0: [7 6 3 6 4 2 2 3 4 2 6 2 6 3 4 2 3 7 5 5 7 5 4 7]
1: [2 4 5 6 4 2 5 3 3 4 2 4 3 1 5 4 4 6 4 7 8 4 2 5]
2: [7 8 5 4 4 2 2 4 4 4 6 3 5 5 4 2 4 7 5 4 8 7 4 6]
3: [3 0 2 4 6 5 8 3 4 4 3 4 5 5 6 5 2 4 4 5 1 1 5 4]
4: [7 3 3 5 5 6 5 4 5 2 7 4 6 7 6 4 2 5 5 2 0 4 7 4]
5: [4 2 5 7 5 7 4 5 8 4 6 5 7 6 4 6 3 0 6 5 4 4 3 2]
6: [3 7 7 5 4 3 3 5 3 3 3 5 2 3 5 2 6 8 3 5 6 7 3 5]
7: [8 8 4 4 4 3 2 4 3 3 6 3 5 4 4 2 5 7 5 3 6 6 5 7]
8: [6 4 1 5 4 2 5 2 2 3 4 3 5 2 4 4 4 7 4 5 4 2 5 7]
9: [5 4 5 6 6 4 4 4 8 2 5 3 7 6 6 3 0 3 6 4 7 6 2 4]
10: [5 4 4 3 5 8 6 6 5 7 6 6 5 8 4 7 6 2 5 3 1 4 7 3]
11: [7 2 1 5 4 6 6 4 5 4 6 4 7 5 4 7 3 2 5 4 2 1 6 5]
12: [8 4 1 4 3 6 4 5 4 5 7 4 7 4 2 6 6 3 5 4 4 2 7 6]
13: [6 5 3 1 4 6 6 6 4 8 5 5 4 7 4 6 7 4 4 3 3 3 7 4]
14: [3 3 2 5 3 3 4 5 5 5 4 5 5 1 1 5 7 3 4 6 6 2 5 5]
15: [5 5 4 6 3 2 3 3 3 3 4 3 4 0 4 4 5 7 4 6 7 4 4 7]
16: [8 7 5 5 4 6 1 5 6 3 8 4 7 7 4 4 4 4 6 2 5 7 5 5]
17: [7 8 6 2 5 3 4 4 3 5 5 3 4 7 6 3 4 8 5 3 6 7 5 6]
18: [3 3 6 3 5 8 6 6 6 8 4 6 5 8 5 7 5 1 5 3 3 4 5 2]
19: [4 2 2 5 4 7 5 5 5 5 6 6 6 4 2 6 7 2 5 5 1 2 6 3]
20: [4 3 5 3 6 8 6 6 6 6 5 6 5 9 6 6 5 2 5 3 1 4 6 2]
21: [5 2 5 5 5 9 6 5 5 4 5 6 5 7 6 7 4 1 5 3 0 3 6 2]
22: [4 6 6 3 5 3 5 3 3 3 3 4 2 5 7 2 3 9 3 4 4 6 4 5]
23: [4 5 3 2 4 3 7 3 1 7 3 4 2 3 5 5 6 8 3 5 4 2 6 6]
24: [3 2 2 6 4 5 4 5 6 4 5 6 5 3 1 5 7 2 4 6 3 3 5 4]
25: [6 7 7 5 5 5 1 6 6 4 6 5 5 7 5 3 4 4 6 3 6 9 4 4]
26: [1 5 7 6 4 3 3 5 4 5 3 5 2 1 4 4 7 5 4 7 7 6 2 4]
27: [3 5 5 2 5 7 6 5 3 6 4 7 2 7 5 5 7 5 3 3 1 5 7 3]
28: [8 5 3 5 4 7 2 5 4 2 8 4 6 6 3 4 5 4 5 2 2 5 7 5]
29: [7 6 3 4 4 2 4 3 1 3 5 3 4 3 5 3 4 9 4 4 5 4 6 7]
30: [6 8 5 5 4 5 1 7 4 4 7 5 4 5 2 4 8 5 5 3 5 7 6 4]
31: [5 3 2 2 4 6 8 3 2 5 4 5 3 5 5 6 5 6 3 4 0 2 7 5]
32: [5 2 3 8 5 4 4 3 5 0 5 4 6 2 4 4 2 4 5 6 3 4 4 5]
33: [2 2 6 5 5 7 7 4 3 3 3 7 2 5 6 5 5 5 3 5 0 4 5 2]
34: [6 4 4 2 5 7 7 5 5 7 5 5 6 9 6 6 4 3 5 2 3 4 6 4]
35: [5 7 4 4 3 3 2 5 5 7 5 4 5 3 2 4 7 4 5 5 9 5 4 6]
36: [6 6 2 1 3 3 6 5 3 8 4 4 4 4 2 5 8 5 4 4 6 3 7 6]
37: [6 5 2 5 4 3 4 3 2 1 5 4 4 3 4 3 5 9 4 4 2 4 6 6]
38: [2 2 5 3 6 7 9 4 5 6 3 5 4 7 7 6 3 3 4 4 2 3 5 3]
39: [8 8 4 4 4 4 1 5 5 3 7 3 6 6 4 3 5 6 6 2 6 7 6 6]
40: [6 4 3 7 4 4 3 5 6 5 6 4 7 3 3 6 3 1 6 6 8 3 3 5]
41: [7 6 5 6 5 5 1 6 7 4 7 4 8 6 4 4 3 2 6 3 7 6 4 4]
42: [4 1 2 6 4 5 6 4 6 5 5 4 6 3 3 7 4 1 5 6 5 1 4 4]
43: [7 5 2 1 5 5 6 5 6 6 6 4 7 9 5 5 4 4 6 2 3 4 7 5]

[3 2 4 7 5 4 5 3 4 0 4 4 5 2 5 4 2 5 4 6 3 4 3 5] >> 32 8 1 3 15
[5 5 5 2 6 4 6 3 3 3 4 3 4 7 8 3 1 8 4 3 3 5 5 5] >> 22 17 29 4 37
[1 3 4 3 4 4 8 4 2 7 2 6 2 3 4 6 7 5 3 6 3 2 5 4] >> 23 31 33 27 38
[1 1 5 5 6 6 7 5 6 6 3 6 4 5 5 6 4 2 4 6 3 3 3 2] >> 38 18 33 3 42
[3 5 7 4 5 7 5 7 6 8 5 7 4 7 4 6 7 1 5 4 4 5 5 2] >> 18 10 20 27 13
[3 4 5 6 4 2 5 4 5 5 3 3 5 1 5 5 3 4 5 7 9 4 2 5] >> 1 15 26 40 14
[3 2 4 8 5 4 4 4 6 2 4 4 6 2 4 4 2 3 5 7 6 4 2 4] >> 32 40 42 9 1
[6 4 4 2 6 4 7 3 4 3 5 4 5 8 7 3 2 7 4 2 1 5 6 5] >> 4 43 22 34 31
[1 6 8 6 4 5 3 6 4 6 2 6 2 2 5 5 6 4 4 7 7 6 2 3] >> 26 6 1 35 15
[3 4 3 4 3 4 6 3 1 5 3 5 2 1 4 5 7 7 3 6 3 2 6 6] >> 23 8 31 37 15
[3 5 4 2 4 2 8 3 3 8 2 4 2 3 6 5 5 6 3 6 7 3 4 6] >> 23 1 36 22 15
[3 7 7 2 4 5 5 6 3 8 4 6 2 6 4 5 8 5 4 4 4 6 5 3] >> 27 13 30 36 18
[6 6 3 4 4 5 3 6 6 8 6 5 6 6 1 5 7 2 6 4 7 5 6 5] >> 35 12 30 36 41
[6 5 5 3 6 7 5 5 4 3 5 5 4 9 6 4 4 6 5 2 0 6 6 4] >> 4 34 27 20 43
[6 3 5 6 5 4 4 4 7 3 5 3 7 5 6 5 0 2 6 5 7 5 2 5] >> 9 40 41 5 32
[3 6 6 4 4 1 5 4 4 6 2 3 3 3 5 3 4 6 4 6 9 5 2 6] >> 1 26 6 15 35
[4 6 5 6 4 4 2 6 6 7 4 5 5 2 3 5 6 2 5 6 9 5 3 5] >> 35 40 26 14 41
[3 5 3 5 4 1 4 3 3 3 4 4 3 1 3 2 6 8 3 6 6 5 4 6] >> 15 1 6 8 29
[2 5 5 5 3 3 4 5 3 6 3 5 2 1 3 5 8 5 3 7 6 4 4 5] >> 26 14 1 15 6
[3 6 5 1 4 4 7 5 2 8 3 5 2 5 5 5 7 7 3 4 4 4 6 5] >> 23 27 36 13 31
[5 8 8 5 4 4 1 6 5 4 5 5 4 5 4 3 5 6 5 4 7 9 3 4] >> 25 2 6 30 39
[1 2 6 4 6 4 8 4 6 6 2 4 4 5 7 5 1 4 4 6 5 4 2 4] >> 38 3 1 33 9
[5 7 5 2 4 3 6 3 2 5 3 4 2 5 7 3 4 9 4 4 5 5 5 6] >> 22 17 29 23 6
[4 4 7 5 6 7 4 6 8 6 5 5 6 7 5 6 3 0 6 4 5 6 3 2] >> 5 18 20 41 9
[5 1 1 4 5 5 8 2 4 3 4 3 6 4 5 5 2 5 4 5 2 1 6 6] >> 3 11 31 8 42
[3 2 6 7 6 5 4 4 7 2 4 4 5 4 7 4 0 3 5 6 5 5 2 4] >> 9 32 5 40 1
[1 3 6 4 5 6 6 6 6 8 3 7 3 5 4 7 6 1 4 5 4 4 4 2] >> 18 38 20 10 27
[7 6 4 7 3 3 1 4 4 1 6 4 6 2 2 3 5 6 5 5 6 6 4 6] >> 0 7 15 2 39
[8 6 3 3 4 6 4 6 6 6 7 4 8 8 3 5 5 3 6 3 5 4 7 5] >> 43 12 16 34 28
